In the rows, 128 means zero.
M: rows in 5 groups, each row roughly a mix of its group's directions:
M (197 x 11):
[[109 162 126 140 153 170 166 151 133 181 112]
 [133 151  81  85 106 168 155 135  98 108 148]
 [182 143 137 177 119 113 159 156 133 149 159]
 [ 91 150 139 106  99 119 190 151 162 112 133]
 [126  80 165 110  99 135 124  77 166 126 110]
 [152  79 152 135  97 142  86  94 121 165 137]
 [160  82 102 165 143 146 135 167 150 119  92]
 [118 149  87 121 115 145  82 171  85 129 155]
 [104 191  90 127 131 136 150 125 153 111  86]
 [116 162 151 128  63 148 146 137 123  84 146]
 [129 135  65 123 133  96  95 113 134  93 168]
 [133 182 141 138 172  89 116  88 136 132 153]
 [173 189 135 159 110 152  97 107 129 114 125]
 [116 124 150 119  97 133 151 178 188 109 108]
 [ 90 139 131  83 134 130 120  92 112 120  66]
 [ 99 121 192 112  75 135 122 141 122 155 134]
 [166  95 117 160 131 165 121 134  69 149 120]
 [129 110 133  96 130 138 106  69 162  78 121]
 [134  92 139  76 167 130 144 151  84 129 101]
 [131  62 164 138 136 105 177 127 135 107 136]
 [147 102 183 144 141 121  95  96  96 166 138]
 [ 85 134 144 105 155  62 124 105 121 137 154]
 [122 155 103 151  90 144 140 186 129 124  83]
 [111 180  73 139 149 126 128 168 109 149 111]
 [108 118  92 160 185 140 119 113 128 130 180]
 [ 98  85 112 111 117 160  81 106  83 130 134]
 [152  87 176  96  90 165 108 120 127 137 143]
 [156  97 107 114 142 119 110 192 107  94 150]
 [169 137 138 152 118  59 107 155 148 114 120]
 [137 131 148 168 134 158 128 199 130 102 104]
 [124 117 102 105 190 120  99 138  97 162  99]
 [162  69 162 151 139 111 130 151 135 103 164]
 [141  84 153 134 113 189 145 139 105 162 111]
 [156 145  75 114 141 128 116  61 109 130 130]
 [121 126 125 145 135 166  94 192  84 118 134]
 [119 133  72 113 107  76  99 122 109  93 138]
 [145 158 160 164 102 105 146 113 157 108 180]
 [144 119 192 151 109  81  94 132 121 147 118]
 [ 94 152 102  81 119 132 143  96  78 151 145]
 [117 169 147 144 131 178  89  88 111 114 153]
 [104 146  58 107 120 172 114 133 114 109 115]
 [124 110 126 123 100 140 180 194 110 111 145]
 [132 166 173 118 103 140 132 111 131 193 112]
 [163 134 133 155 154  85 154 146 174  89 129]
 [150  84 195 127 110 153 127 104 144 114 146]
 [108 135  82 107 182 158 148  98  98 122 117]
 [163 133 126 145 115 102 157 130 206 125 125]
 [123 129 115  97  84 181  98  91 139 107 107]
 [133 149 134 139 103 172  90 192 122 107 134]
 [120 136 151  80 115 108 129  77  81 154 142]
 [100 133 158  93 137 156 150 162  95 106 174]
 [108 100 154  97 188 136 138 113 142 106 169]
 [155 177 135 105 135 117 124  81 161 169 146]
 [133  63 153 141 102 128 178 118 138  99 123]
 [113 173  69 138 111 104 160 100 103 128 121]
 [137 107 160 113 126  75 167 123  78 113 147]
 [138  99 144 108 138 177 139 182 117 168 145]
 [114 181 145 126 161 135 113 111  73  94 124]
 [136 183  87 136 129  79 126  89 111 118 136]
 [164 141 156 156  99  63 125 137 152 128 108]
 [114 166 138 162 182 130 105 135 145 127 179]
 [106 188  74 120 148 126 105 149 138 152 117]
 [131 117 126 142 189 132  85 135  72 125 118]
 [136 119 134  80  75 182 121 155 139 127 136]
 [119 144  86 107  75 169 140 145 161 120 105]
 [ 91 152 121 130 123 106  84  69 147 100 136]
 [135 147 112 109 189  87 132 111  83 111 123]
 [103 151 153 149  81 170 157  96 144 147 106]
 [174 143 151 152 135 164 113 109  86  82 132]
 [122  63 120 115  74 166 122 128 115 124 135]
 [166 165 111 161 131  84 118 113 144  83 105]
 [132 123 135 111 110  66 105 141  71 104 114]
 [ 99 178  96 105 128 174 127 138 125 160  96]
 [ 77 129 109 120 167 158 110 128  74 149 117]
 [118  84  66 100 117 129 149 147  98 149 114]
 [ 84 107 141 109 141 110 146 131 183 128  78]
 [192 157 155 147 132 130 107 158 160 127 101]
 [128 107 110 146  82 186 138 114 109  86 113]
 [ 86 135 138 166 141 161 175 161 161 122 118]
 [128 125 124 140 161 170 126 141 160 125  57]
 [105 167 140 116 193 100 153 157 117 114 132]
 [167 137 133 152 181  99 123 159 154 103  95]
 [ 84 109 190 132 142 118 144 106 160 152 107]
 [130 123 144 143 125  73 121  74 128  78 111]
 [154 138 164 157  95 136 174 165  90 118 137]
 [131 154  83 192  95 122 144 118 118 134 101]
 [119 125 110  78  74 142 128  93  92 141 151]
 [161  99  85 137 183 128 109 147 117 150  98]
 [155 108 180 174 160 165 139 140 124 105 121]
 [141 117 141 173  85 121  91 160 152 141 170]
 [158  91 147  83 129 124 135 175 134 167 102]
 [ 92 151 126 110  94 126 127 110 196 100 141]
 [153 112 146 131 187  87 162 132 109 148 100]
 [153 132 181 154 157 117 126 123 141 137  66]
 [130 112 105 113  89 184 124 170 166 112 121]
 [138 176 140 116 122 157  78 135  77 138 145]
 [111 139 141 134  94 116 142 118  92 154  57]
 [123 146 178 139  85  93 160 158 154 124 153]
 [145 130 120 159 203 148 102 123 121 142  97]
 [118 179  62 149 135 125 121 154  98 130 136]
 [162 123 165 144 131 153 107 193 108 104 131]
 [119 163 152 109 146 160  98 169  78 150 125]
 [153 151 110 158 149  84 145 113 181  95 120]
 [143 154 100 183 127  78 129 117 129 140 168]
 [ 98 150 127 137 188 107 159  96  90 134 141]
 [156  78 104 164 103  98 156 134 159 106 146]
 [ 80  80 139 133 109 100 131  80 131 100 144]
 [151 130 142 175 155 117 101 153 172 103 167]
 [ 98 166 142  88 158 137  99 153  84 147 111]
 [129 119 153 120  93 203 154 153 133 114 121]
 [144  92 152  77  99 156 132 123 164  91 139]
 [159 109 100 139 123  78  91 111  94  87 127]
 [159 112 182 151 161 122 168  95 151 121 141]
 [126 157 153 109 119 160 126 198 138 136  93]
 [116 144  88 178 128 107 153 167  82 124 136]
 [151 131  94 149 132 117 174 172 114 160 169]
 [ 87 169  90 109 125  75 153 106 137 124 138]
 [178 145  78 103 137  86 133 142 158 142 118]
 [129 114  88  88 150 146 127  58 126 138 126]
 [167 104 127 171  79 118 144 134 156 169 127]
 [158 162 110 170 127  81 124 145 177 129 141]
 [163 110 103 165 128 101 154 141 184 100 115]
 [172 111 144 166 154 103 152 110 154 102  87]
 [167 166 115 123  98 173 139 145 164 117  92]
 [166 170 165 146 144  97 159 148 162 151 127]
 [114 205 112 138 110 134 126  92 130 146 102]
 [148  74 157 117  75 166 124 123 122 116 107]
 [157 161 114 165  62 135 147 119 107 147 133]
 [ 90 105 159 132 130 200 122 128 104 148 129]
 [149 112 134 155 100 135 122 166  77 119 180]
 [152 121 134 128 114  89  99 176 113  76 101]
 [109 174 115 129 153 128 187 135  82 113 127]
 [182 160  94  95 108 133 130 169 145 145 111]
 [190 140 171 113 146  90 135 133 109 145 102]
 [138 148 101 156  58 164 145 120 126 153 121]
 [125  64 100 153 107 118 133  93 127  86 133]
 [168 115 188 155 126 138 111 117 153  87 142]
 [149  73 176 107 101 153 105 119 115 145 149]
 [134 130 103 119  60 151 118 172 155 124 150]
 [100 126 102 139 166  91 122 156 165 141 178]
 [ 57 142 123 117 118 165 106 116 160 155 130]
 [163 104 117 156  87  74 154 141 157 136 140]
 [153  73 154 129 134 152 133 178 130 144 167]
 [144  75 134  79 121 140 153 149  88 139 102]
 [159  85 156 119  72 148 102 111 137 106 108]
 [126 132 100  99 172  71 114 139 159 103 150]
 [131 123  74 110 121  80  95 149 116  85 138]
 [155 101 136 142  97 190 146 159 108 145 155]
 [164 152 147 186 151 158 148 147 116  93 123]
 [ 96 131  73 127  80 159 157 104 124 138 148]
 [131 112 125 150  95 144 133 167  59 122 156]
 [193 164 124 129 124 160 105 154 128 117  92]
 [167 108 168 169 131  95 147 102 114  92 146]
 [115 114 178 115 190  98 155 144 114 128 141]
 [109 171 138 146 140 145 143 101 200 134 121]
 [137  94 188 109 111 160 107 119  90 151 138]
 [105 131 131 123 145 136 116  41 111 139 142]
 [150  76  90 118 168 110 121 136 138 171 106]
 [114 111 116 117  61 175 134 101 103 145 139]
 [101 132 120 122  71 192 116 118 141 153 122]
 [ 66 108 165  96 148 131 100 151 113 144 148]
 [158 166 124 115  73 148 144 174 146 108 121]
 [144  96  94  92  71 112 151 103 147 142 144]
 [182 152 149 152  75 143 131 113 122  92 135]
 [114  96 175 105  99 181 133  95 138 148 128]
 [114  95  95  92  90 128 125 102  75 130 151]
 [142 149 160  83  98  95 144 102  87 131 159]
 [163 105 203 147 129 118 132 118 110 156 140]
 [155 105 200 115 112 114 136 121 125 173 131]
 [143 155 152 125 104 157 142 180 177 129  96]
 [115 136  68 138 109 177 118 131 176 123 132]
 [135 114 153 163 165 146 120 195 138 136 103]
 [103  80 133 136 131 127 149 176  86 166 143]
 [ 99 107 177  75 160 114 123 146 131 109 156]
 [162 118 129 140 190 116 140 161 171 118 101]
 [108  83 134  99 118 155 143  76 144 169 139]
 [111  94 137  96  74 153 132 102 104 158 158]
 [120 130 166 149 144 155 119 204 122 130 109]
 [147 144 153 107 156 105 140  87  62 125 134]
 [116 107 137  88 201 100 108 117 122 110 131]
 [143  63 147 122 132 153 157  82 142 152 129]
 [150 131 161 150 154  83 177 143 168 145 125]
 [119 149 129 120 142 138 106 148 210 102 137]
 [135 118  87 112 117  77  87 139 127  77 132]
 [ 95  96 158 113 202 145 122 121 127 117 136]
 [ 99 154 148 101 183  88 134 133 135 168 116]
 [176 116 111 132  87 183 133 166 128 137 118]
 [113 108 115 132 101 180 185 126 113 167 121]
 [112 175  72 148 126 116 161 162 147 128 108]
 [156 120 113 153  98 145  78 142  74 103 140]
 [163 112 132 155  65 144 132 112 159 163 111]
 [103  74 130  91 104 160 152 169 114 118 141]
 [101  77 131 139  79 126 145 100 108 105 164]
 [123 131 125 156 124 155  92 194  87 123 145]
 [191  96 138 138 128 159 131 157  94 101 147]
 [102 101 172  93 164 135  88 111 131 101 102]
 [105 106 109 105 134 146  80  65 133 106 115]]
the two rows of each list that fit no group, in list order (the others fit one group, some only roughly):
  Q_190: [122 112 153 121  98 168 191 158 117 139 153]
  Q_774: [137 163 117 119 182  99  74 108 132 115 150]
  Q_783: [139  93  96 120 142 120 116 194 100 125  92]
  Q_57: [111 131 130 134  62 149 183 112 101 121 137]
  Q_818: [133 132 157 106 144 180  99 104  77 100 127]
  Q_342: [126 141  96 128  85 126  73 161 104  92 118]
  Q_744: [133 110 139 175 124  63 157 126 162 116 120]
  Q_711: [137 162 171 119 157  89 107 100 154  88 115]
  Q_383: [123 166  92 104 116 160 155 108  76 152 111]
  Q_253: [134 124  91 151 117  96 196 110 161 136 130]
  Q_71: [152 118 146 123 121  90  59 116 114  89 119]
  Q_376: [116 167 139 150 110 100 181 173 146 111 147]
 | Q_711 Q_253
  Q_175: [104 114 143  77 172 121 144 114  76 145 117]
  Q_176: [144 149 169  92  83 168 111 152 138 125  98]
  Q_472: [170 102 181 134  92  95 150 132 108 125 152]
  Q_850: [195 152 120 140 143 109 124 158 127  98  88]
  Q_43: [103 102 164 135 159  98 127 188 145 155 122]
  Q_101: [144 132 171 184 147 100 139 157 143 117  88]
  Q_341: [126 103 119 105 127 198 104 168 130 145 152]
  Q_132: [149 174 147 179 149  98 137 127 142 103  92]
  Q_214: [139 124 170 132  85 165  91 168 102 108 129]
  Q_22: [148 105 177 141 140 139 101  86 108  86 157]
  Q_558: [139 136 150 144 178  75 166 130 140  93 139]
  Q_388: [130 155 144 115 118 118 121  59  83 106 104]
 | Q_176 Q_472
  Q_778: [121 159 104 145 101 106 147 137 197 104 144]
  Q_36: [141 130 174 143 103 171  94 178 112 122 111]
  Q_789: [109 126  55 126 106 131 125 142 167 112  97]
  Q_320: [131  81 137 113  84 106 152 107 150  76 134]
  Q_96: [ 98 126  88 111 158 119 120  80 176 157 130]
  Q_985: [116 132  74 126 129 143 140 188 173 138 117]
  Q_940: [127  95 104 132 144  92 150 188 137 157 160]
  Q_613: [128 193 103  89 121 150 111 150 163 139 118]
  Q_837: [137 156 120  87  67 119 120 144  97 135 166]
  Q_433: [119 134 130 112  52 144 110 116 148 127 172]
  Q_747: [136 126 194 141 119 181 131 159 134 141 104]
  Q_348: [169 134 132 163  84 186 119 132 135 103 138]
  Q_736: [125  95 182 110 154 121 117 109 122 178  95]
  Q_606: [187 122 142 145  72 129 136 118 170 130 140]
 | Q_778 Q_433
  Q_743: [100  90 118  92  88 132 137 135 155 145  75]
  Q_590: [176 116 127 154 115 109 119 141 110  88 185]
  Q_128: [113  94  84 110  99 163  76 108 114 115 130]
  Q_407: [142 166 184 108  91  98 149 118 139 162 133]
  Q_719: [ 73 138 135  80 149 164 138 120 134 135  86]
  Q_543: [163  99 110 137 102 136 121 184  88 149 156]
  Q_286: [105 140 145 159 164 102 131  59 144 115 134]
  Q_418: [127 140  82 123  93 109 181 144 128 169 104]
  Q_854: [129 161  96 143 137 131 152 186 135  87 162]
  Q_39: [135 143 118 105 156 149  53 103 142 130 103]
 | Q_407 Q_39
  Q_792: [123 110 129 136  62 136 165 102 155  88 130]
  Q_9: [ 89 110  68 154 143 103 152 106 152 117 106]
  Q_347: [ 89 102 176 139 136 179 133 108 116 158 107]
  Q_521: [110 159 132 169 181 125 120 169 134 134  89]
  Q_913: [ 60 106 143 126 164 165 133 125 145 146 150]
  Q_609: [126 110 187 109  89  88 118 130 168 138 142]
  Q_259: [ 85 153 100 143  73 131 125  79 140 130 135]
  Q_610: [106 137 179 118 171 127 153  89 114  97 100]
  Q_817: [102 142 115 102 164 149 107 168 111 186 119]
  Q_579: [ 83 155 110  87 108  76 144 112 123 154 138]
  Q_682: [136  95 171 116  99  97 108  87 140  99  93]
  Q_194: [122  50 148 111 161 148 138 113 132 114 147]
 | Q_521 Q_194
  Q_714: [142 187  83 101 139 135 129 139 112 137  81]
  Q_188: [125  78 129 130  83 122 148 146 135 175  88]
  Q_633: [139 135  99 136  64 188 148 133 123 132 134]
  Q_983: [141 152 129 107 147 194  90 169 123 134 124]
  Q_431: [116 147  70 136 148 181 161 128  96 121 131]
  Q_550: [121  91 119 138 158 172 103 171 149  97 157]
  Q_490: [ 98 111 103 120 132 119  94  81  66 122 124]
  Q_282: [156  87 117 134 132 136 126 204 129 143 105]
  Q_772: [154 107 175  94 103 146 136 159 157 169 144]
  Q_753: [128 125 145  81 109 162  98 174  95 137 160]
  Q_981: [162 130 119 135  74 154 102 109 104  84 157]
  Q_477: [155 175  82 126  87 147 143 142 129 155  95]
 | Q_188 Q_490
  Q_257: [ 81 115 159 112 126 148  82 116 178 123 108]
  Q_368: [156 153 127 140 136  66 125 184 140 150 122]
  Q_664: [131 130 108 191 100 150 123 182 151 123 136]
  Q_317: [110 178 172 138 165  92 135 102 113 156 126]
  Q_169: [125  94  99 132  78 144 127  84  79 139 121]
  Q_530: [125 102 159 109 112 122 153  91 196 110 130]
  Q_520: [ 97  84 119  88  98  91 141 108  99 131 158]
  Q_713: [180 126 139 166 130  84 124 123 132 100 174]
  Q_219: [119 193  88 148 154 138 118 152 131 111 162]
  Q_589: [173 143 173 140  99 145  97  86 109 107 130]
  Q_815: [147  89 132 107 178 163 143 147  87 152 111]
  Q_24: [111 182 106 125 129 160  78 119  91 141 112]
  Q_750: [110  95 149 120 186  85 157 152 120 119 151]
  Q_897: [118 196 153 111 128 107 120  82 148 132 150]
  Q_283: [ 86  82 155 105 152 164  97 121 154 148 119]
 | Q_368 Q_815
  Q_384: [104 179 141 141 168 138  74 115 152 129 149]
  Q_459: [ 98 154 114 110 113 157 139 117 162 161  69]
  Q_712: [ 91 109 109  74 123  78 134  92 125 141 138]
  Q_466: [ 80 153 115  91 187 116 142 137 148 120 108]
  Q_231: [ 99 181  99 110 115 104 171 123 132  89 142]
  Q_182: [148 178 121 177  85 148 119 160 133 136 108]
  Q_652: [ 94 148 148 134 106 174 123 104 115 185 104]
  Q_746: [119 154 178 179 121 161 139 160 144 101 119]
  Q_235: [ 84 185 129 108 135 120 136  94 120 174 120]
  Q_688: [ 89  85 117 111 113  90 171 138 144 166 115]
 | Q_231 Q_182
  Q_25: [137 148 166 168 191 123 112 122 163 140 123]
  Q_503: [144 141 122  85 173  85 148 147  95 157 110]
  Q_993: [ 92 144  79 130 169 150 116  89 118  96 142]
  Q_519: [147  84  74 143  98 142 137 120 102  85 132]
  Q_207: [119 104 127 120 192  77 130 160 128 135 156]
  Q_121: [150 107 118 154 151  91 184 107 173 129 136]
  Q_924: [115 120 142 147  99 204 112 142 164 134 131]
  Q_50: [150 126 126 130 145  62 136 122  68 132 110]
  Q_403: [147 104 168 143 136 204 134 131 139 145 141]
  Q_494: [136 169 137 135  89  99 172 156 116 115 172]
 | Q_993 Q_121
  Q_657: [110 156 134  84 189 117  98 106 155 121 125]
  Q_88: [134 188 156 150 104 142 140  92 161 100 143]
  Q_350: [105 163 167 139 147  97 182 157 124 118 152]
  Q_720: [138 154  98 156 136 119 156  97  75  88 147]
  Q_607: [116 149  89 104 150 118 134 107 175  76 105]
  Q_83: [ 86 132  88 120 147  97  87 118 112  80 131]
  Q_896: [113 125 153 131 129  62 100  88 167 119 126]
  Q_304: [126  97 133 152 136 202 115 100 107 154 124]
  Q_708: [100  97 117 121 156  94 140 177 162 159 153]
  Q_137: [123 125 174 111 180 116 126  84 129  82 129]
  Q_852: [ 98 128 129  96 168  85 101  98 155  94 145]
  Q_280: [148 183 129 163 134 161 118  73 121 110 131]
  Q_871: [139 161 179 146 128  99 136 154 168 151 165]
 | Q_83 Q_852
  Q_412: [116 138 142 153 183 101 122  67 152 131 134]
  Q_217: [135 104 102 161 110 132 105 186 102 107  89]
  Q_836: [135  70  94 149  86 124 141 116 168 151 126]
  Q_116: [147 167 107  99  66 145 136 105 108 106 150]
  Q_414: [160  89 111 133 113 162 112 179  98 128  92]
  Q_386: [144  91 153 166 150 179 130 104 158 158 120]
  Q_199: [157 117 174 125 127 112 177 113 176 100 118]
  Q_799: [ 96 136 143 113 132  57 134 101 153 160 118]
  Q_507: [ 93 162  99 115 134 140 155 138 165 167  84]
  Q_905: [125 123  89 114 173  70  83 131 132 124 127]
  Q_91: [107  95 106 111 106 132 142  79 150 151  75]
  Q_359: [158 117 158 134  87  69 101 109 113 102 142]
 | Q_217 Q_359
  Q_651: [114 125 182 106 100 164 100 130 154 118 172]
  Q_781: [112 156 113  73  90 137 113 119  75 131 144]
  Q_46: [131 143  86 118  64 111  91 138 115 160 122]
  Q_328: [142 157 117  91 143  99  98  95  91  94  96]
  Q_969: [131  82 116 104 125  92 157  77 100 119 154]
  Q_637: [105  65 145 127 168 150 124 108 126 138 170]
  Q_60: [129 148 155 160  60 114 157 122 128 146 160]
  Q_773: [163 166 120 122  89 120 111 188 156 125 114]
  Q_251: [120 114  93 154 151  98 109  66 137  92 117]
  Q_787: [114  52 134 157 108 159 138 153 122 117 118]
 | Q_637 Q_773
